In the data rows, zero lies at 4.5, halfway between 4 and 5.
Some points, one per row:
[3. 6. 2. 1. 5. 5. 6. 4. 3. 6. 6. 3.]
[3. 6. 2. 6. 1. 4. 6. 4. 3. 5. 3. 3.]
[6. 6. 6. 5. 6. 7. 6. 6. 7. 6. 7. 6.]
[4. 6. 2. 5. 7. 2. 6. 6. 7. 7. 1. 3.]
[5. 3. 2. 7. 5. 6. 3. 5. 3. 5. 4. 6.]
[4. 6. 2. 6. 1. 4. 6. 5. 3. 5. 7. 6.]
[3. 3. 6. 5. 6. 6. 6. 5. 3. 5. 7. 6.]
[4. 3. 6. 5. 6. 5. 3. 4. 7. 3. 3. 3.]
[4. 3. 2. 3. 6. 6. 6. 5. 3. 4. 6. 6.]
[7. 3. 6. 5. 4. 5. 6. 5. 3. 6. 2. 6.]
[7. 6. 6. 6. 5. 5. 6. 4. 3. 5. 5. 3.]
[5. 6. 2. 6. 6. 6. 6. 7. 7. 7. 6. 6.]
[2. 6. 6. 2. 6. 4. 3. 4. 3. 6. 3. 3.]
[3. 6. 6. 2. 6. 3. 6. 6. 7. 7. 3. 3.]
[4. 6. 6. 4. 2. 1. 3. 3. 3. 3. 4. 3.]
[4. 6. 2. 2. 6. 4. 6. 7. 7. 7. 8. 3.]
Then 12 other points, each followed by its number:
[8. 6. 6. 4. 3. 3. 6. 4. 7. 5. 4. 3.] 0
[6. 3. 6. 7. 5. 5. 3. 5. 3. 3. 4. 6.] 1
[5. 3. 6. 8. 4. 5. 6. 6. 3. 6. 5. 6.] 2
[5. 6. 6. 4. 8. 8. 6. 5. 7. 6. 4. 3.] 3
[5. 6. 6. 2. 4. 5. 6. 2. 3. 3. 4. 3.] 4
[3. 6. 6. 4. 6. 5. 6. 6. 7. 7. 5. 3.] 5
[5. 6. 6. 3. 6. 7. 6. 5. 3. 6. 6. 6.] 6
[3. 3. 6. 2. 2. 3. 6. 1. 3. 0. 5. 6.] 7
[5. 3. 6. 7. 2. 6. 3. 6. 7. 4. 6. 6.] 8
[5. 6. 6. 3. 7. 4. 3. 5. 7. 5. 9. 6.] 9
[4. 6. 6. 4. 5. 5. 6. 4. 3. 3. 3. 6.] 10
[5. 6. 2. 2. 6. 6. 6. 5. 7. 6. 5. 6.] 11
Which two of these numbered points are nearest to each point below, looking only along the 3 directions in which the first points spread most? Their numbers follow each, nearest first.
[6. 6. 6. 9. 9. 6. 6. 4. 3. 4. 5. 6.] > 8 2
[7. 3. 6. 9. 3. 4. 3. 7. 7. 4. 5. 6.] > 8 2
[6. 6. 6. 6. 5. 3. 6. 8. 3. 6. 5. 6.] > 6 8
[6. 6. 6. 4. 4. 6. 3. 4. 7. 4. 6. 6.] > 6 8
[1. 6. 6. 6. 5. 4. 6. 7. 7. 6. 6. 6.] > 9 11
[4. 3. 6. 4. 5. 4. 6. 4. 3. 3. 3. 6.] > 10 4
[9. 6. 6. 6. 6. 6. 6. 5. 7. 3. 3. 6.] > 8 6
[5. 6. 6. 6. 5. 5. 3. 4. 7. 5. 2. 3.] > 0 10
[7. 3. 6. 4. 5. 4. 6. 6. 3. 3. 3. 3.] > 10 0
[4. 6. 2. 4. 4. 2. 3. 4. 3. 4. 2. 3.] > 4 7
[5. 3. 6. 4. 6. 4. 3. 4. 3. 4. 5. 6.] > 10 1
[6. 3. 6. 6. 7. 7. 3. 3. 3. 2. 6. 6.] > 1 8
[6. 3. 6. 5. 5. 2. 3. 5. 3. 3. 5. 3.] > 10 4
[7. 6. 6. 5. 6. 5. 6. 7. 7. 6. 4. 3.] > 3 9
[5. 3. 6. 4. 7. 5. 3. 3. 3. 3. 5. 6.] > 1 10
[5. 6. 2. 2. 6. 5. 6. 7. 3. 5. 0. 3.] > 0 5
[3. 6. 2. 4. 5. 5. 6. 2. 7. 5. 1. 3.] > 0 4
[3. 6. 2. 3. 4. 4. 3. 4. 7. 4. 3. 6.] > 0 4
[6. 3. 6. 7. 7. 4. 3. 6. 3. 3. 4. 3.] > 1 10
[7. 6. 6. 5. 5. 7. 3. 6. 7. 6. 2. 6.] > 3 6
[3. 3. 2. 6. 0. 3. 3. 2. 3. 2. 3. 3.] > 7 4
[7. 6. 2. 6. 6. 2. 3. 7. 3. 7. 4. 6.] > 6 0
[5. 6. 6. 5. 4. 6. 6. 3. 3. 1. 6. 6.] > 2 8
[6. 6. 2. 4. 6. 5. 6. 7. 7. 7. 5. 3.] > 11 9
[7. 3. 6. 6. 4. 7. 6. 5. 3. 3. 7. 6.] > 2 8
